In the rows, 128 means zero.
The rows of Y fall into several groups, which share some directions, and each row is roughly a mix of its group's hidden directions, except some rows that fit no group.
Y:
[[118 117  96 127 128 124 167 132 101 114 124 100 172]
 [158 153 118 104 136 122  92  98 130 141 103 159 143]
 [149 133 101 134 125 150 125 154  97 115 145 146  80]
 [ 81 108 143 149 122 144 121 148 102 125 167 140 140]
 [128 102 125 160 133 120 124 110 120 168  75 127 126]
 [157  89 123 143 121 137 141 166  94 152 138 113 138]
 [ 95 123 159 131 124 127 112 118  87  91 140 131  99]
 [162 101 125 100 124 101 171 138 145 147 107 122 123]
 [118 135 123  90 166 120 105  88 120 113 125  96 129]
 [173 129  81 104 131 137 115 120 138 145 101 146 127]
 [151 103 111  85 105 122 119 123  90 114 135 118  99]
 [129 158 139 109 121 109  85 108 138 152  95 134 101]
 [ 91 104 151 167 101 123 119 128 135 120 163 107 124]
 [121 154 126  81 112 136 133 161 147 124 163 147 144]
 [166  98 105 140 140 126 150 116 142 146  85 121 110]
 [181 140 103 125 124 117 161 115 148 129 142  99 140]
 [135 158 113 103 171 111 136  88 123 148 107 134 124]
 [116 130 125  92 108 103 147 116 142 148 116 121 180]
 [ 99 127 111 159 154 120 136  81 132 124 123 164 138]
 [131 125 130 169 154 153 119 150 131 128  80 150 112]
 [ 92 148 108 144 144 128 158 119 156 114 121 119 171]
 [116 131 139  82 155 143 119 119 106 127  88 115 156]
 [155 117 143 126 143 115 109 120 136 171  88 147 155]
 [ 88  95 139 142  98 123 126 127 120 109 165  99 122]
 [111 136 142 167 149 183 125 120 152 134 125 140 143]
 [ 90 168 113 121 117 129 128 114 116 109 141 138  82]
 [108 114 142 119 110 125 134 128 101  91 182 110 130]
 [149  85 141 108 160 150 116 138 127 132  85 139 123]
 [173 131 115 123 103 126 157 135 109 127 123  81 114]
 [ 91 124 149 132  90 121 109 143 126 157 130 169 140]
 [125 102 143 110  90  92 118 127 139 157 156 103 126]
 [159 111 101 113 152 137 144 112 143 142  77 137 120]
 [146 106  83 104  98 155 139 135 103 126 127 141 105]
 [113 113 125 165 130 116 117 120 182 136 160 146 128]
 [ 99 131 115 104 118 119 128 155 107 102 171 113  99]
 [124 133 100 133 155 121 161 119 151 133 105 114 178]
 [ 99 154 145 139 128 118 109 121 158 163  86 141 120]
 [120 110 123  85 156 149 122 122 142 124  91 163 118]
 [ 96 131 139 129  81 103 155 157 131 132 157 125 118]
 [ 97 139 103 131 112 112 161 124 153 122 140  91 161]
 [108  99 143 133 130 151 116 169  88 149 145 148 133]
 [119 158 162 115  95  89 104 139 129 140 153 121 119]
 [165 154 113 129 138 157 133 123 165 115 144  90 132]
 [160 151 137 143 146 163 122 114 124 132  75 136 125]
 [150  88 143 135 103 113 119 131  89 140 129  97 104]
 [141 148 140 110  72 108 114 121 149 155 147 132 116]
 [120 131 113 135 101 144  90 125 137 149 127 141  73]
 [ 98 115 150 173 130 133 154 120 127 166 111 108 118]
 [128  96  95 144 127 123 108 142 134 172  95 119 106]
 [155 156 137 153  90 140 124 136 165 149 127 154 117]
 [ 95 109 134  78 123 132 127 161 135 125 125 146  96]
 [111 191 121 119 142 109 145 129 134 145 111 138 104]
 [158 114 101  84  94 122 135 127 134 112 129  99 149]
 [ 96  92 141 148  96 126 120 122 114 109 160 100 116]
 [102 142 101 154 132 124 119 111 141  99 170 146 155]
 [106  88 136 123 104  94 127 127 100 117 150  97 108]
 [125 164 115 124 133 157 110 121 183 142 109 120 115]
 [145 115 149 145 120 137 177 118 109 150 120 157  98]
 [ 92 152 149 111 143 125 116 127 136 106 160 135 172]
 [175  89 117 132 135 126 153 149 102 135 114 104 138]
 [172 113 119  91 124 146  92 143 142 140 106 142 126]
 [136  91 127 144 110 136 143 169 121 151 166 140 148]
 [109 107 138 126 184 136 124 120 108 103 103 102 135]
 [161 107  85 125 138 138 145 139 142 128 131  85 106]
 [145 129 117 143 185 138 139 107 139 146  89 134 122]
 [149  92 116 164 145 122 112 119 142 139 107 113  86]
 [123 101 166 154 126  95 132 125 109 131  99  90 127]
 [113 124 153 136  72 118 143 157 115 121 159 140 134]
 [148  91 126 148 124 152 123 137  86  96 154 123 140]
 [105 107 105 131 113 128 154 118 142 109 137  87 169]
 [133 105 136 138 150 152 151 150  91 160 120  95 144]
 [109 107 156 112 142 127 152 156 110 108 143 152 169]
 [ 85 141 143 139 142 112 121  85 114  97 149 140 136]
 [152  72 121 139 132 141 151 150 137 158 129 108 136]
 [135 161 108 102 114 140 111 127 170 128 156 157 114]
 [146 125  83 133 141 128 136 114 134 165  97 161 111]
 [119 122 128 148 150 116 175 131 159 147 116  88 118]
 [ 87 125 152 148 128 128 170 150 150 126 138  99 114]
 [113 137 154 179 146 126 132 142 155 135 126 141 167]
 [ 94 170 155 126 135 108 138  99 141  96 132 116 143]
 [154 121 102 151 154 138 142 145 148 163  89 145 128]
 [147 111 161 144 144 126 185 148 123 150 125 123 136]
 [ 97 134 151 136 159 129 132 141 111 126 153 144 179]
 [140 170 104 120 169 145 113 128 101 123 128 160 133]
 [127 169 113 129 157 121 108  84 147 121  98 127 118]
 [135 142 114 135 130 159 108 159  99  88 142 134  95]
 [125 179 117 136  98 120 167 104 140 142 117 143 134]
 [ 90  99 144 131 107 117 131 149  85 114 149 149 124]
 [106 128 160 137 153 112 116 131 128  93 163 100 154]
 [109 133 125 166 135 143 124 132 113  83 170 146 120]
 [ 95 109 140 113 111 154 139 156 148 142 164 158 131]
 [128  59 142 123 132 103 114 116 129 129 135 105 125]
 [152 107 103 131 106 128 126 155 119 145 137 183 139]
 [139 127 119 138 151 129 128 123 151 163  67 141 134]
 [125 189 124 116 151 135 147  99 119 122 110 111 138]
 [151 126 159 125 132  83 151 108  99 127 115 144 155]
 [108  90 135 128 157 145 141 136  88  94 151 126 126]
 [146 164 113 145 107 127 118 121 177 153 124 153 140]
 [162 123  88  91 109 131 159 116 147 130 145 143 134]
 [ 94  98 141 121 111 153 149 138 111 129 152  86 141]
 [162  86 126 160 147 103 113 137 108 111 117 114 110]
 [134 114 135 123 136 127 179 145 126  96 156  90 118]
 [ 96 158 151 114 159 117 105 108 132  95 136 120 154]
 [120  97 146 131 111 120 175 154 139 123 151 150 155]
 [148 147 142 108 173 119  91 105 107 121 109 138 143]
 [ 87 132 156 147  88 121 112 132 117 133 114 166 127]
 [150  90 107 132 150 153  98 148 132 139 136 131  88]
 [108 161 166  98 126 126 142 138 175 138 123 135 129]
 [152 127 147 149  76 117  99 148 128 107 152 134 130]
 [141 151  83  94 123 121 127 109 172 137 138 132 117]
 [140 172 138 133 134 102 130 115 153 149  84 118 108]
 [166 132 101 120 131 128  81 111 127 156 105 147 141]
 [133  81 135 128 152 111 112 126 118 154 122 100  88]
 [157 129 112 135 136 124 123 108 115 124  82 108  81]
 [149 102 124 145 155 132 131 123 101 144  80 106 105]
 [109 150 135 139 139 121 106 113 157 169  85 141 128]
 [124 131 133 152 120 130  95 148 145 148  73 150 114]
 [142 135 122 141 125 171 161 146 144 114 101 141 166]
 [ 94 136 136 142 118 140 145 146 140 146 168 169 149]
 [129 165  98  92 135 161 146 110 155 133 108 118 130]
 [ 94 137 111 134 170 124 154 109 153 163 139 120 140]
 [133  96 139 103 108 103 113 137 152 161 123  88 141]
 [117 101 124 141  82 146 138 141 117  99 170 134 129]
 [153 143  89 110 159 141 131 115 152 141 115 162 149]
 [ 86 147 151  93 139 138  99 124 143 104 153 124 141]
 [159 112  95 148 154 165 146 113 138 115 138  99 134]
 [141 133 130 111 172 111 136 128 103  93 135  88 112]
 [154 125 106 132  80 138 138 126 117 114 173 141 148]
 [118 149 107  93 107 144 115 115 118 110 148 139  79]
 [150  96 123 134 161 144 100 122 138 128 134  91  92]
 [ 89 164 121 124 143 106 132 113 159 152 102 126 105]
 [100  99 143 149  91 110 121 131 109 112 161 102 113]
 [136 156 133 123  96 151  94 115 120  86 115 152 113]
 [ 88  97 145 147 116 129 114 137 103 151 131 167 145]
 [107  99 158 130 111 132  99 139 117 110 170 145 103]
 [117 154 114 106 163 105 136 162  83 119 127 128 133]
 [163 133 103  77 147 132 119 116 150 134 100 138 115]
 [143 133  96 104 130 133 124 135 106  89 169 105 110]
 [111 161 128 112 140 112  77 104 155 122 116 113 144]
 [125 127 119 151  93 129 141 162 118 127 172 121 164]
 [175 142 111 128 150 117 146 136 124 157  91 129 155]
 [139 149 125 121 149 124 108 112 143 159  71 140 113]
 [146 102 128 148 156 147 130 180 112 118 131 107 109]
 [116 152 113 129 173 161 121 110 152 138 123 136  91]
 [ 80 152 108 133 122 125 116 132 160 156 115 123  96]
 [140 130 132 121  69 131 112 146 117 136 138 144  87]
 [ 95 127 133 127 105 116 171 142 117  95 157 116 104]
 [133 108 136 149 185 149 158 136 110 117 105 122 127]
 [146 159 105 108 119 108 153 125 150 122  97 105 162]
 [150 151 114 126 131 133 167 109 162 138 144 132 171]
 [ 96 162 143 136  95 103 114  91 148 125 115 116 126]
 [115 117 127  96 126 140 111 109 126 149  66 140 120]
 [116 124 157 178 154 136  96 124 110 140 112 122 150]
 [172  80 142 104 139 108 117 138 121 152 119 123 134]
 [154 120 110 118 157 151  92 135  94 122 144 163 127]
 [150 114 109  81 104 127 124 129  86 107 132 123 106]
 [ 94 129 150 116 100 115 118 112 115  86 122 106  95]
 [146 102 127 138  95 125 118 158  89 154 139 111 153]
 [109  86 143 108 152 148 136 136 120 136  86 152 111]
 [129 163 108 138 157 120 153 121 161 145  99 129 159]
 [ 95 123 166 180 146 137 115 127 148 124 132 143 136]
 [126 130 149 122 131 139 125 154  64 117 130 153 109]
 [ 98 133 147 155 113 168 124 149 135 116 166 142 147]
 [108 166 118 149 148 166 148 123 135  91 150 132 126]
 [ 93  96 149 120 105 112 155 160 105 121 152 137 121]
 [139 149  95 119  85 141 132 146 137 110 166 133 152]
 [134  65 103 127 139 118 123 109  97 113 136 123 129]
 [134  66 144  95 154 134 119 121 110 130 120 121 122]
 [126  85 156 138  93 124 117 167 100 132 131 140 133]
 [106 183 121 156 133 117 134 106 155 136 135 102 126]
 [131 186 126 123 145 140 113 110 136 122  90 152 129]
 [136 162 110  88 162 142 123 121 136 117 137 137 169]
 [100 142 132 131  88 135 130 145 141 136 171 166 126]
 [144 156 131 106 157 135 129 114 116 115  71 144 117]
 [108 148 122  83 102 152 122 132 119  97 152 137 103]
 [111 173 129 124 121 113 149  88 161 111 111 139 118]
 [152 117 144  81 108 125 131 149 132 143 127  81 138]
 [132 144 154 137 175 149 131 123 125 150  82 142 122]
 [113 115 128 143 140 127 185 124  91 126 123 161 136]
 [107 123 129 135 106 135 154 145 154 145 162 173 148]
 [113 116 149 128  81  95 126 152  91 119 138 145 121]
 [126  94 146 119 121 119 116 160 145 177  98 140 129]
 [ 95 129 134 142 156 107 155 104 132 117 142 132 177]
 [151  89 134 118 149 120 147 115 115 164 118 111  90]
 [124 150 129 123  65 132 117 108 155 129 136 152 140]
 [159 155  97 130 147 118 154 122 138 156  92 118 151]]
One row of each group comes first, with its name. Which group is each row after those in?
[169 141 111 122 130 134  78 104 112 129 113 150 145] => U
[167 144 109  93 157 150 144 135 107 117 123  97 132] => D
[103 149 136 105 124 124 104 136 118  83 156 102 154] => B
[114  82 125 107 121 135 125 129  81 114 154 119 107] => V

[117  88 124 150 158 137 157 161  94 111 131 124 130] => B
[137 130 120 158 169 168 109 120 148 107  99 129 121] => B
[126 165 116 103 149 143  82 120  95 123 113 141 123] => D
[ 98 170 131 153 104 138 119 120 167 123 151 132 111] => V
[137 141 126 135  77 112 170 130 128 147 135 125 164] => D
[171 101 106 169 141 120 125 128 130 145 125 139 162] => V
[123 165 116 104 155 139 143  94 173 121 121 125 135] => D
[102 102 135  90 115 105 153 162 116 120 135 130  97] => U
[123 114  94 142  93 140 106 146 113 109 160 148 100] => B
[155 129 126  89 131 135 152 150 116  81 143 129 103] => D
[103 101 136 141 163 158 160 125 112  93 144 118 125] => U
[141 158 112 128 146 152 113  97 170 143  95 134 129] => U
[156 135  98 134 126 133 133 142 167 165  95 140 148] => B
[149 120 107  77 109 118 112 127 109 123 148 137  89] => V
